Some points, each followed by its number:
[-1.42  0.35 -0.36 -0.7  -0.95  0.08 -1.07  0.85 -0.69 -0.7  -1.48  0.45
 -0.97  1.02  0.25 -0.24] 0
[-0.61  0.08  0.21 -0.73 -0.75 -0.1  -0.72  0.07 -0.29 -0.04 -0.18  0.28
 -0.08  0.3   0.43 -0.37] 1
[-0.96 -0.13  1.42  0.73  0.36  0.95  0.82  0.27  0.85  0.85 -0.61  0.78
  0.12  1.38 -0.12 -0.1 ] 2
[-0.48 -2.18  1.35 -1.13 -1.08  1.22 -0.8  -1.32 -1.92 -1.96  1.36 -1.97
  1.29 -3.55  0.87  0.23] 3
[ 0.35  1.06 -0.99 -0.54  0.11 -0.52 -0.09 -0.68  0.51  0.37 -1.12  0.04
 -1.15  0.24  0.15  0.38] 4
[ 0.69  0.76 -0.1   0.64  0.38  0.89  1.81  0.4   0.35 -0.87 -0.99 -0.7
  0.11  0.65 -0.51  0.5 ] 5
[-1.13 -1.03 -0.67  0.92 -0.36 -0.46  0.45 -1.8   0.93  2.5   0.88 -0.35
 -0.59  0.19  1.34 -0.48] 6
[ 0.19 -0.5  -0.29  0.86 -0.1  -0.02 -1.22  1.02 -0.81  0.83  2.25 -0.46
  1.84  0.97  1.34 -0.64] 7
[-2.64 -1.    0.83 -1.07 -0.27  1.01 -0.27 -0.89 -1.71 -0.7  -1.27 -0.46
  0.71 -1.07  1.31  0.94] 8
[ 0.45  1.92 -2.26 -0.7   1.51 -1.17 -0.61 -2.19  1.71  1.54 -1.44  0.66
 -3.08  1.3  -0.56  1.26] 9
[-0.26 -0.75  0.78  0.37 -0.17 -0.56  0.14  0.12  1.03  0.4   1.23 -0.33
 -0.07 -0.56 -0.47 -0.8 ] 10
[-0.43 -1.18  1.32 -0.67 -0.44  1.03 -0.18 -0.76 -1.75 -0.74  0.59 -0.79
  0.84 -1.9  -0.03  0.75] 11
[-0.66  0.27  0.64 -0.75 -0.15  1.54  0.49 -1.58 -2.39 -1.26 -1.22  0.6
  0.95 -0.53  0.57  2.16] 12
[ 0.09  1.8  -1.22 -0.95 -0.67 -1.55 -0.14  1.3   1.82 -0.76 -1.01 -1.11
 -1.26 -0.54 -0.37 -2.36] 13
[ 1.62 -1.59  0.29  2.05  1.31  1.3  -1.36 -0.93 -2.6   0.95  1.1   1.
  1.53  0.89  0.75  2.99] 14
[ 0.95 -0.31 -0.09  0.53 -0.3  -0.07  0.25 -0.22  0.78  0.86  1.33 -0.07
  0.11  0.11  0.73 -1.39] 15
[ 0.83  0.78 -1.44 -1.05 -1.53  2.07  1.01 -0.02 -0.26 -2.45 -2.89 -1.03
 -0.64 -0.78 -0.63 -0.05] 16
[-1.45 -1.44  2.26  0.62  1.62 -0.48 -0.59 -0.79 -1.68  0.84  0.23  0.44
  0.45  0.19 -0.21  1.81] 17
[ 0.7   0.11 -0.92  0.46 -0.73  0.67 -0.77  0.73 -1.4  -0.81  1.08 -0.59
  1.24 -0.02  0.41  0.91] 18
[-0.04 -1.42  0.49  0.08 -0.68 -0.94 -1.13  0.02 -1.21  0.48  1.46 -0.45
  0.4  -2.03 -0.22  0.49] 19
[ 1.09  1.37 -0.96 -1.75 -0.21 -1.22 -0.22  0.27  1.32 -0.98 -1.12 -0.15
 -1.45  0.32 -0.66 -1.34] 20
[ 0.85  0.79 -1.68  0.6  -0.02 -0.34 -0.86 -0.21  0.01  1.33  0.05  0.54
  0.62  1.53  0.44  0.41] 21
[ 1.16  1.63 -1.15 -0.61  0.53  0.47  0.51  0.59  0.71 -0.4  -1.07 -0.04
 -0.44  0.57 -0.44 -1.26] 22
[-0.45 -0.76 -0.49 -0.04 -0.38 -0.48 -0.73  0.37  0.01  0.45 -0.04 -0.01
  0.13  0.22  0.1  -0.27] 23
[-0.1  -2.4   1.26  0.54 -1.47 -1.07 -1.42 -0.79 -1.76  1.62  2.62 -0.32
  0.95 -3.19 -0.04  0.88] 24
[-0.56  0.74  0.71  0.67  1.42 -1.29  1.02  0.13  0.86  0.76 -0.93  0.24
 -1.06  1.2  -0.86  0.83] 25
[-0.86 -0.4   0.78 -0.21  0.17  1.09 -0.39  0.54 -2.95 -0.34  2.05 -0.92
  2.4   1.32  2.06  0.5 ] 26
[ 0.3  -1.98  1.11  0.61 -0.77  0.61  0.31  0.17 -0.06 -0.34  0.87 -1.76
  1.09 -1.87  0.16  0.49] 27
[ 0.66 -0.41 -2.47 -0.04 -0.11  0.25 -0.93 -1.81  0.19  0.73  0.67  0.29
 -0.13 -1.36  1.08  0.65] 28
[-0.19  0.62 -0.26 -0.37 -0.71  0.31  0.75  0.02  0.79 -0.4  -1.38 -0.54
  0.11 -0.29 -0.4  -0.53] 29
[ 1.08 -0.59 -1.34  0.75  0.06 -0.28 -2.05 -0.44 -1.3   1.32  1.33  1.07
  0.9   1.3   0.58  1.54] 30
[ 0.69  1.2  -1.3  -0.3   1.45 -0.78 -0.24 -1.59  1.38  1.08 -2.55  0.81
 -2.06  0.96  0.11  1.26] 31
[ 0.06 -0.39  2.18 -1.75  1.82  1.03 -0.3  -0.11 -1.39 -2.11 -0.96  0.41
  0.72 -0.01 -0.55  0.85] 32
[-0.36  0.23 -0.68  1.12  0.13 -0.75 -0.42 -0.03 -0.47  0.8   0.99  0.87
 -0.77  1.05  0.53  1.64] 33
[ 1.87  0.77 -1.33  0.52  0.06  0.08 -0.26  0.15 -0.74 -0.86  1.24 -0.49
 -0.09 -0.94 -0.3   2.02] 34
[-0.36 -0.28  1.93  0.71  0.29  0.37  0.78  1.2  -1.48 -0.27  1.23  0.03
  0.9   1.54 -0.02  1.13] 35
[-3.06  1.93 -0.38 -1.24 -1.62 -1.66 -1.59 -2.13  0.65 -0.28 -1.12  2.43
 -4.11 -0.36 -0.56 -0.37] 36
[-2.59  1.4   2.59 -1.95 -1.29  0.12  2.05  3.54  0.91 -5.06 -1.21 -1.72
 -0.13 -2.07 -1.61 -1.98] 37
[ 0.07  0.55 -0.55  1.11  0.04 -0.37 -0.4  -0.48 -0.36  0.58  0.37  0.74
 -0.76  0.08  0.28  1.16] 38
[ 0.76  0.1  -0.74  0.49 -0.41 -0.27 -0.24  1.04  0.11 -0.26  0.99 -0.34
  0.2  -0.2  -0.04 -0.52] 39
[-0.04  0.26  0.32  0.29  0.01  0.31  0.31  0.52  0.49 -0.01 -0.62  0.5
  0.1   0.99 -0.28 -0.27] 40
[-1.09 -1.3   0.18 -0.54 -0.66  0.13 -0.08 -0.35 -0.68 -0.67 -0.05  0.2
 -0.4  -1.52 -0.19  0.48] 41
[-1.82 -2.07  1.21 -1.87  1.33  1.28 -0.13  1.07  0.52  0.31 -3.15  0.2
  0.93  0.77 -0.37 -0.66] 42
[-1.2   0.21  1.95 -0.56 -0.49  0.29  1.72  1.2   0.48 -2.11 -0.45 -0.01
  0.26 -1.28 -0.65 -1.05] 43
[ 0.46 -0.94 -0.01 -1.03 -0.07 -0.31 -0.47  0.07 -0.09 -0.11  0.51 -0.08
  1.04 -0.4  -0.21 -0.68] 44
[ 0.96  0.95 -2.01  1.49 -0.65 -0.15 -0.45 -0.35  0.24  1.88  0.26  0.55
 -0.42  1.58  0.79 -0.14] 45
[ 0.65  0.87 -1.56 -0.82 -1.34 -0.11 -0.13 -0.5   1.19 -0.36 -0.51 -0.73
 -1.18 -1.03  0.34 -1.15] 46
[ 1.04  0.16  0.47  1.    0.6  -0.09  0.23  0.69  0.48  0.65  1.27 -0.4
  0.81  0.88 -0.47 -0.14] 47
[-0.43  1.21 -0.36  0.03 -0.78  0.53  0.15  0.7   1.09 -0.13 -0.38 -0.28
 -0.5   1.2   0.24 -1.36] 48
[ 0.68  0.86 -1.16 -0.3   0.36  0.18 -0.09  0.71  0.52 -0.27 -0.68 -0.17
  0.09  0.67 -0.33 -1.01] 49
[-1.91  0.03 -0.5   0.19 -0.11 -2.15  0.87 -0.45  0.83  1.95  0.75 -0.5
  0.08 -0.54  0.87 -1.12] 50
[ 0.19 -0.91  0.2  -1.26 -0.24  0.6  -1.1  -0.05 -0.35 -0.13 -0.46  0.12
  0.28  0.59  0.19 -1.57] 51
[-1.38  0.2   0.04 -0.61 -0.76  0.75 -0.85  0.43 -0.21 -0.68 -1.45  0.23
 -0.55  1.43  0.37  0.16] 52
[-0.6   1.02  0.08  2.2   0.36 -0.98 -0.19  0.3   0.69  2.01  0.37  0.69
 -0.54  2.54  0.76  0.49] 53
[ 0.01 -1.69  2.51 -0.4   1.06  1.01 -1.33  0.71 -1.4  -1.57 -0.2   0.48
  0.91  0.58 -0.08  1.49] 54
[ 0.13 -0.44  0.03 -0.71  0.08  0.18 -0.89  0.03 -0.14 -0.23 -0.06 -0.29
 -0.09 -0.52 -0.4  -0.91] 55
[ 0.59 -1.16 -0.18 -0.48  0.    0.09 -0.54  0.06 -0.71  0.18  0.4  -0.26
  0.8  -0.58 -0.13  0.04] 56
[ 1.01  0.77  0.34 -0.3  -0.71  0.11  0.02  0.52  0.07 -1.65 -0.06 -0.74
 -1.01 -0.13 -0.83 -0.4 ] 57
[-0.39 -0.65  1.77 -0.59 -0.88  2.45  2.46  0.8   0.99 -2.49 -1.84 -0.8
  0.09 -0.35 -0.53 -1.2 ] 58
Which two points above are nearest to each new point by angle, seen from the average point of the numbered points? Their numbers follow each, smallest number first.
[ 0.12 -1.32 -1.03 -0.51 -0.03 -0.62 -0.87 -1.12  0.52  1.13 -0.5   0.73
 -0.63 -0.58  0.41  0.1 ] ~ 6 28
[-0.81  1.11  0.58  2.51  0.9  -1.36 -0.63  0.33  1.07  2.48  0.54  0.85
 -0.43  3.78  0.    1.29] ~ 33 53
[-0.26 -0.19 -1.67  1.    0.48  0.85 -0.51 -1.51 -0.6   1.44 -0.5   0.61
 -0.03  0.53  0.87  1.82] ~ 30 38
[-0.34 -0.17  1.59 -0.63  0.76  0.28  0.74  0.25  0.78 -0.7  -1.18  0.71
 -0.27 -0.63 -0.86 -0.16] ~ 43 58
[-0.62  1.28  0.18  0.14  1.53 -0.96  0.41  0.59  1.1   0.17 -1.27  0.71
 -0.81  1.84 -0.92  0.62] ~ 25 40
[-1.06 -0.84  0.31  0.42 -2.54  0.28  0.37 -1.33 -0.72 -0.55  1.47 -0.99
  0.3  -2.39  2.12 -0.8 ] ~ 3 27
[-0.24 -0.03 -0.87 -0.65 -0.47  0.52 -0.35  0.01 -0.22 -0.55 -0.44 -0.1
  0.2  -0.73  0.41  0.36] ~ 16 28
[ 0.07  0.42  0.09  0.23  0.13  0.58  0.82  0.14  0.09 -0.54 -0.5  -0.46
 -0.11  0.08 -0.57  0.04] ~ 5 58
[ 0.65  0.07 -0.24  0.65  0.22 -0.01 -0.43  0.14  0.16  0.04  0.45 -0.15
  0.18 -0.01 -0.18  0.1 ] ~ 39 47
[-0.79 -0.77  0.91 -0.65  0.37  0.41  1.68  0.24  1.93 -0.64 -1.34 -0.77
  0.25 -0.59  0.16 -1.68] ~ 43 58
[ 0.46 -0.76 -0.14  1.63 -1.04  0.28  0.51 -0.17 -1.04  0.78  2.72 -0.41
  1.02 -1.97  0.81  0.25] ~ 19 24
[ 0.15  0.08 -0.37 -0.46 -0.45  0.7   0.61 -0.11 -0.35 -0.74 -0.65 -0.3
 -0.07 -0.66 -0.14 -0.15] ~ 16 29
[-1.21 -0.99  1.57 -0.42  1.87 -0.34 -0.01  0.34  0.69  0.12 -1.34  1.53
  0.12  1.06 -0.91 -0.21] ~ 2 42
[-0.74 -2.12  1.35 -0.8  -0.58  0.7  -0.32 -0.45 -1.73 -1.9   1.02 -0.8
  0.91 -2.44  0.44  0.07] ~ 3 11
[-0.83  0.23  0.56 -0.91  1.3  -0.12 -0.17  0.04 -0.64 -0.61 -2.01  0.68
 -0.05  0.88 -0.11  1.01] ~ 32 42
[-0.7   0.24  1.12 -1.65  0.97  0.04  0.78  1.44  1.31 -1.36 -2.24 -0.27
 -0.16 -0.46 -0.97 -0.35] ~ 37 43
[ 0.44  0.39 -0.43 -0.37 -0.03 -0.83  0.11 -0.45  1.85  0.65 -0.7   0.33
 -1.49 -1.71 -1.03 -0.53] ~ 20 46
[ 1.41  1.42 -0.27  0.9  -0.01  0.26  0.28 -0.26 -0.51  0.02  0.21 -0.43
  0.51  0.39 -0.02  1.62] ~ 34 38
[ 0.35  0.21  0.39  1.17  0.17 -0.27  0.35  1.21  0.17  0.51  0.56 -0.34
  0.75  0.69 -0.34  0.44] ~ 35 47
[-1.51  0.08  0.21 -1.7  -1.63  0.52 -1.15  0.03 -0.51 -0.82 -0.66 -0.24
 -1.14 -0.97  0.48 -2.01] ~ 0 1
[-0.14 -0.75 -0.1  -1.68 -1.04  0.5  -0.83  0.73 -1.59 -2.34  1.   -1.08
  0.98 -2.5   0.09 -0.31] ~ 3 11
[ 0.28 -0.46  0.18  1.09 -0.16 -0.38 -1.22  0.72 -1.69  0.88  2.2  -0.01
  1.2   1.07  0.67 -0.05] ~ 7 30
[ 0.45  0.32 -0.93 -0.88 -0.8   0.98  0.71  0.07  0.02 -1.76 -1.69 -0.18
 -0.45 -0.42 -0.47  0.06] ~ 16 29
[-0.8   1.78  0.26  2.87  0.47 -1.48 -0.69  0.46  0.72  3.41  1.02  0.87
 -0.59  3.33  0.34  0.79] ~ 33 53
[ 1.21  2.1  -4.84 -1.36 -2.8  -0.36 -0.21 -0.59  1.21 -0.69 -0.32 -0.55
 -1.05 -1.21  0.16 -0.7 ] ~ 13 46
[ 0.41 -0.3   0.93 -1.    0.85  0.5   0.13  0.1  -0.7  -1.06 -0.17 -0.18
  0.15  0.08 -0.54  0.07] ~ 32 54
[ 0.34 -0.18  0.52  0.82  0.4  -0.33  0.51  0.79  0.18  0.54  1.35  0.22
  0.87  0.38 -0.01  0.05] ~ 7 47
[ 0.14  0.08  0.08  1.03  0.71  0.75  0.75 -0.26 -0.67  0.91  0.66  0.04
  1.23  1.47  0.3   1.69] ~ 14 35
